In the data rows, 500 means zero.
Here is a table of points, one per row:
[484 507 694 727 389 470 421 333 336 643 368 514 401 530 459 492 534 628 548 501 627 494 215 576
 290 200 518 999 412 596 518 506 649 638 478 160 482 679]
[669 288 310 470 724 575 569 595 375 479 887 683 366 780 364 403 714 634 409 392 516 377 390 507
 111 380 514 254 651 560 593 477 632 520 531 463 475 768]
[387 472 170 376 719 481 593 576 437 645 393 437 544 496 638 524 637 411 612 795 304 462 650 448
 300 497 458 814 657 742 373 489 414 431 636 703 256 310]
[603 576 355 514 429 486 486 172 704 350 209 379 550 435 519 491 526 512 533 474 509 251 576 664
 269 620 326 398 332 565 633 460 410 446 595 563 423 430]
[484 555 615 538 583 505 435 553 541 571 434 490 999 385 503 635 472 454 621 479 275 344 555 450
 509 682 432 547 516 612 457 248 550 468 676 408 836 517]
[524 550 267 463 488 487 719 485 648 631 445 480 553 475 594 449 658 550 427 605 774 517 746 704
 745 476 247 558 767 629 591 537 167 433 427 608 469 427]
[350 321 378 291 625 605 263 521 441 366 492 712 604 832 307 340 704 580 564 523 652 409 489 303
 603 420 585 630 258 423 535 544 232 348 508 597 412 556]
[296 533 503 320 567 542 491 311 391 282 558 896 498 524 681 489 637 529 468 432 533 507 483 445
 505 544 569 530 819 623 196 222 776 422 440 538 475 448]
[493 265 488 450 43 555 695 572 448 574 654 397 374 218 543 526 301 451 736 482 517 451 629 672
 323 349 440 410 568 586 413 563 282 485 567 453 598 574]
[455 488 552 640 613 550 596 54 566 519 488 625 473 245 459 569 599 489 299 386 609 498 568 200
 631 588 899 679 293 469 419 496 391 297 690 354 563 446]
[551 978 483 278 695 499 393 343 501 584 554 726 610 499 568 566 392 362 566 575 468 718 348 425
 603 156 508 364 481 548 528 195 358 419 620 462 331 751]
[531 537 495 553 481 631 641 654 447 744 362 455 464 525 396 491 397 999 616 343 512 432 528 672
 802 561 635 416 519 435 230 573 511 447 928 411 470 501]
[388 178 504 541 454 384 276 378 397 644 746 596 454 301 184 352 496 596 590 582 677 746 473 553
 410 474 394 508 632 618 602 384 164 566 472 540 583 480]
[538 375 447 413 372 609 300 436 613 491 173 568 337 488 680 320 235 853 353 104 601 498 623 371
 410 283 480 434 661 639 483 717 411 999 444 424 634 371]
[421 341 405 348 444 687 617 415 999 749 782 597 418 443 429 826 439 532 535 331 377 469 541 529
 584 671 597 480 617 666 642 534 352 383 506 657 437 409]
[357 322 564 985 631 467 281 612 398 654 474 364 257 460 655 401 492 441 321 508 375 713 640 739
 520 721 433 485 509 353 140 321 292 433 586 489 366 524]
[672 472 804 424 643 488 367 421 414 412 781 498 487 705 701 431 498 587 11 532 379 526 394 738
 484 309 239 606 365 676 619 460 513 416 317 707 496 420]
[519 693 698 577 502 338 255 521 335 295 550 595 350 808 436 515 487 589 626 500 495 375 665 421
 552 248 432 409 258 391 644 586 625 620 451 536 871 727]
[317 627 721 382 417 461 592 769 585 402 331 516 542 593 584 496 564 494 596 222 660 525 229 405
 476 270 338 728 291 246 498 499 594 575 539 688 529 339]
[409 252 210 462 620 377 585 653 311 482 391 759 409 552 608 410 386 284 573 973 637 517 476 434
 498 359 467 465 288 479 634 384 492 386 604 600 523 353]
[462 552 779 527 362 436 422 529 514 612 423 477 382 469 562 480 719 385 501 495 494 413 660 604
 732 515 401 518 617 543 616 505 534 717 496 586 462 565]
[999 261 526 419 506 356 522 413 309 159 393 569 625 365 635 563 552 617 471 518 565 475 449 513
 434 710 538 462 405 462 499 749 314 707 639 472 531 621]
[406 696 516 414 371 453 593 435 502 598 649 324 398 764 660 617 347 612 0 539 260 387 506 483
 308 557 390 598 444 207 482 407 358 620 882 486 577 528]
[657 519 747 634 473 672 300 613 676 649 447 697 541 539 555 634 509 279 380 540 411 602 542 623
 556 612 548 468 292 664 295 670 460 546 374 357 710 485]
[528 523 349 434 498 506 342 361 636 486 428 404 532 671 531 681 423 509 665 493 557 549 560 610
 669 801 789 761 777 538 600 479 435 429 436 365 120 315]
[526 501 772 590 759 154 205 552 466 499 547 484 397 406 735 427 334 515 574 388 870 368 397 504
 361 318 568 396 433 268 692 900 663 423 691 298 369 628]
[401 176 494 470 453 572 441 570 627 486 417 507 609 547 719 513 398 248 538 583 587 355 164 750
 683 560 599 602 609 494 651 536 501 402 735 534 390 585]
[558 542 475 446 710 623 509 492 224 999 347 710 565 601 294 281 511 411 408 339 373 532 608 472
 493 549 510 464 583 504 522 621 461 595 598 431 486 92]
[675 381 539 579 0 555 602 595 486 616 545 605 775 498 368 424 574 318 387 582 485 521 644 436
 314 520 554 369 288 279 416 579 623 475 497 529 320 464]
[475 500 508 476 412 515 451 371 333 455 469 527 153 436 411 788 746 276 436 547 539 292 244 474
 485 598 351 77 701 435 546 559 531 103 434 457 568 514]
[288 538 414 603 613 404 321 662 450 427 519 420 701 708 403 505 532 368 572 103 480 631 461 874
 375 305 612 476 477 521 318 447 346 287 410 578 524 378]
[679 394 416 439 422 408 660 480 549 645 533 310 478 609 743 459 890 350 286 426 609 624 580 536
 726 582 848 464 669 502 499 410 384 544 512 292 649 172]
[564 566 516 595 435 462 656 455 498 217 596 296 575 493 488 468 234 217 674 328 410 475 595 482
 527 426 356 517 673 940 399 591 728 466 393 524 486 480]
[317 304 470 342 626 400 633 503 670 614 652 382 676 600 432 384 730 273 448 443 450 523 556 290
 635 549 520 539 664 548 270 638 0 535 700 673 253 604]
[429 286 215 694 622 581 453 326 577 507 512 30 479 592 503 564 601 424 564 557 406 470 332 300
 777 67 504 435 444 173 645 515 491 537 312 202 595 580]
[512 464 666 453 515 597 767 328 384 635 566 661 248 578 603 582 300 409 509 630 784 582 503 559
 400 350 529 473 437 360 440 438 653 539 492 97 389 431]
[512 475 499 667 421 586 540 545 615 595 534 305 485 604 733 570 686 551 431 482 245 999 675 609
 412 603 445 605 399 593 944 694 716 581 421 415 94 665]
[762 556 663 518 665 378 454 442 615 894 376 550 450 466 566 305 417 509 463 570 439 424 411 283
 497 502 483 413 395 505 508 510 600 454 508 705 352 329]
[758 534 558 561 654 513 488 505 404 516 783 498 379 540 214 399 301 423 592 556 817 583 565 631
 614 298 418 591 364 391 558 420 694 748 553 573 482 587]
[544 326 521 510 692 835 613 530 735 416 445 360 589 565 432 345 478 569 477 553 607 516 373 482
 504 617 487 406 499 581 439 235 517 678 609 561 476 469]
[145 410 454 379 659 409 461 429 494 296 452 502 612 732 528 542 558 740 599 418 408 476 548 543
 623 488 522 345 103 467 529 225 437 388 296 338 339 532]
[537 475 454 511 364 401 834 523 431 521 553 668 615 318 625 498 486 582 500 174 345 588 336 666
 935 444 437 592 431 326 514 393 479 500 344 487 264 693]
[372 554 422 594 427 520 620 720 531 724 430 437 397 383 645 696 419 476 576 286 457 465 545 349
 359 452 534 515 410 584 225 827 629 614 375 503 524 676]
[387 496 392 438 658 438 511 637 454 446 593 778 535 399 485 549 702 822 709 746 317 637 371 434
 440 487 212 339 599 670 339 688 538 824 442 447 493 50]
[740 508 315 546 273 589 493 434 452 667 318 464 454 995 443 716 502 584 598 707 453 386 416 511
 726 384 564 206 657 663 518 533 475 726 649 576 487 541]
[379 466 181 535 564 444 562 508 305 514 652 515 497 170 362 447 460 778 0 619 465 204 525 457
 546 481 451 604 415 536 612 475 388 590 406 530 461 420]
[631 380 636 732 604 410 647 569 418 483 365 446 413 302 586 717 577 431 498 307 517 512 621 599
 337 666 426 490 698 715 426 761 561 635 608 723 650 810]
[482 364 337 485 419 431 461 446 490 521 455 338 586 539 656 295 262 543 412 380 636 979 370 160
 611 652 571 373 610 530 671 581 569 387 444 457 522 517]
[321 786 371 275 593 487 685 328 421 426 479 394 500 520 330 321 426 359 397 558 466 815 60 695
 458 611 783 398 284 607 501 562 403 533 703 723 590 488]
[613 440 626 725 411 733 504 393 297 429 129 568 506 130 441 359 454 375 406 384 159 372 667 620
 715 0 644 274 440 634 524 614 523 550 481 532 189 519]
[621 533 381 364 540 807 415 517 575 655 571 485 353 112 527 427 379 436 638 356 317 392 414 689
 418 458 348 572 455 553 654 684 586 556 543 477 669 517]
[413 589 438 383 620 420 704 673 689 325 499 468 387 383 307 380 619 575 541 528 96 531 666 654
 560 476 488 149 529 692 428 580 488 101 620 110 410 418]
[555 533 663 649 444 409 300 561 742 325 728 418 428 583 510 418 263 363 299 519 723 300 343 280
 416 476 275 484 252 514 347 145 814 549 478 327 561 616]
[538 204 483 390 481 465 639 230 366 670 530 537 437 665 362 452 385 553 762 486 197 531 599 516
 628 785 529 539 321 508 501 555 587 136 326 512 681 574]
[524 471 645 530 704 709 540 487 321 444 924 438 434 576 579 561 314 487 509 578 147 490 754 483
 562 494 583 545 397 400 549 620 455 572 610 678 524 405]
[569 651 465 618 529 570 405 219 627 415 424 702 502 471 432 412 499 533 698 448 369 616 422 468
 201 476 455 583 859 0 476 441 438 440 486 653 590 417]
[337 521 470 460 534 550 252 326 502 564 471 237 582 555 339 690 374 250 392 285 807 513 930 643
 332 375 515 421 530 296 728 463 983 801 601 552 470 644]
[472 305 774 500 381 579 586 69 635 717 353 292 543 569 625 309 784 616 484 494 503 575 398 483
 324 318 411 632 479 444 593 476 703 225 513 538 561 406]
[158 602 583 317 340 642 599 640 506 568 480 725 511 367 525 490 508 609 373 826 688 620 646 678
 452 619 486 467 603 637 552 722 680 494 397 484 620 707]
[543 467 531 605 403 446 568 714 498 454 467 416 277 418 375 725 644 590 499 470 514 686 562 253
 305 462 378 617 528 601 700 356 397 431 697 538 485 382]
[551 324 971 207 451 424 864 622 595 482 502 396 515 262 538 282 436 469 633 552 281 390 518 447
 440 509 580 329 768 505 547 537 600 855 370 378 438 588]
[484 458 414 392 518 716 510 689 629 719 362 553 784 519 457 500 227 484 547 588 405 636 590 364
 425 681 500 479 730 417 807 311 432 353 432 181 320 498]
[465 442 315 304 512 405 396 618 448 578 366 535 481 444 434 454 467 219 434 499 326 691 526 488
 922 621 264 708 642 217 455 598 470 464 576 461 534 455]
[506 553 459 882 401 565 560 499 601 554 772 266 615 311 607 490 425 349 548 418 626 431 530 438
 501 641 475 252 366 627 501 999 686 638 519 607 458 394]
[418 421 678 489 489 557 337 392 436 687 457 452 597 532 786 611 308 625 511 564 563 704 450 499
 392 426 707 0 466 471 539 401 516 587 496 657 680 557]
[422 754 575 649 437 813 682 453 444 454 592 416 669 567 636 373 416 456 574 521 553 372 496 550
 559 733 228 428 410 473 507 601 180 530 251 291 566 453]
[549 766 554 655 363 320 378 514 428 546 666 489 444 627 641 377 502 532 657 402 519 394 642 245
 427 488 770 556 736 602 542 312 349 198 384 583 482 496]
[483 772 439 450 587 932 361 835 309 296 396 452 443 412 339 217 782 750 396 718 604 415 549 356
 761 570 504 863 580 542 512 552 528 346 564 554 531 619]
[529 610 459 567 528 477 486 449 555 398 410 566 304 592 616 347 614 287 628 585 476 496 562 453
 528 600 793 422 391 451 601 247 411 799 415 535 577 629]
[499 622 138 588 610 376 283 638 970 321 568 659 441 400 418 269 454 672 513 844 388 474 703 479
 628 237 482 567 486 423 35 433 556 477 390 702 508 619]
[505 589 431 491 538 339 462 518 491 389 609 488 686 507 323 454 557 704 414 683 422 471 194 467
 438 499 871 673 582 462 570 558 490 451 539 393 553 369]
[274 331 446 999 579 480 747 538 474 474 350 807 454 647 430 493 439 392 372 423 381 443 446 422
 623 704 597 476 699 579 732 453 525 596 323 588 494 387]
[636 426 563 445 694 484 745 609 518 523 7 423 552 730 359 653 271 477 262 680 449 473 543 523
 329 458 576 541 439 496 410 696 469 276 167 523 574 568]
[503 601 483 342 530 486 457 600 362 586 548 394 376 197 514 885 519 355 546 548 477 521 478 328
 513 605 595 596 387 534 329 344 440 543 0 591 524 382]
Along one direction, these points spread out more than along any other. Take the direction at right angles to it along which they spread out most. Go by this last direction. For each point below, how far along it does it lie, from 0 to 99? 50 is the average, and the first point above lies past it. One standard deviation of the points above along it is 16.
[543 467 531 605 403 446 568 714 498 454 467 416 277 418 375 725 644 590 499 470 514 686 562 253
 305 462 378 617 528 601 700 356 397 431 697 538 485 382] 48
[401 176 494 470 453 572 441 570 627 486 417 507 609 547 719 513 398 248 538 583 587 355 164 750
 683 560 599 602 609 494 651 536 501 402 735 534 390 585] 47
[350 321 378 291 625 605 263 521 441 366 492 712 604 832 307 340 704 580 564 523 652 409 489 303
 603 420 585 630 258 423 535 544 232 348 508 597 412 556] 90
[418 421 678 489 489 557 337 392 436 687 457 452 597 532 786 611 308 625 511 564 563 704 450 499
 392 426 707 0 466 471 539 401 516 587 496 657 680 557] 49
[999 261 526 419 506 356 522 413 309 159 393 569 625 365 635 563 552 617 471 518 565 475 449 513
 434 710 538 462 405 462 499 749 314 707 639 472 531 621] 42
[484 458 414 392 518 716 510 689 629 719 362 553 784 519 457 500 227 484 547 588 405 636 590 364
 425 681 500 479 730 417 807 311 432 353 432 181 320 498] 42
[429 286 215 694 622 581 453 326 577 507 512 30 479 592 503 564 601 424 564 557 406 470 332 300
 777 67 504 435 444 173 645 515 491 537 312 202 595 580] 66
[505 589 431 491 538 339 462 518 491 389 609 488 686 507 323 454 557 704 414 683 422 471 194 467
 438 499 871 673 582 462 570 558 490 451 539 393 553 369] 70
[551 324 971 207 451 424 864 622 595 482 502 396 515 262 538 282 436 469 633 552 281 390 518 447
 440 509 580 329 768 505 547 537 600 855 370 378 438 588] 20
[672 472 804 424 643 488 367 421 414 412 781 498 487 705 701 431 498 587 11 532 379 526 394 738
 484 309 239 606 365 676 619 460 513 416 317 707 496 420] 68
[465 442 315 304 512 405 396 618 448 578 366 535 481 444 434 454 467 219 434 499 326 691 526 488
 922 621 264 708 642 217 455 598 470 464 576 461 534 455] 49
[524 471 645 530 704 709 540 487 321 444 924 438 434 576 579 561 314 487 509 578 147 490 754 483
 562 494 583 545 397 400 549 620 455 572 610 678 524 405] 48
[621 533 381 364 540 807 415 517 575 655 571 485 353 112 527 427 379 436 638 356 317 392 414 689
 418 458 348 572 455 553 654 684 586 556 543 477 669 517] 31
[413 589 438 383 620 420 704 673 689 325 499 468 387 383 307 380 619 575 541 528 96 531 666 654
 560 476 488 149 529 692 428 580 488 101 620 110 410 418] 39
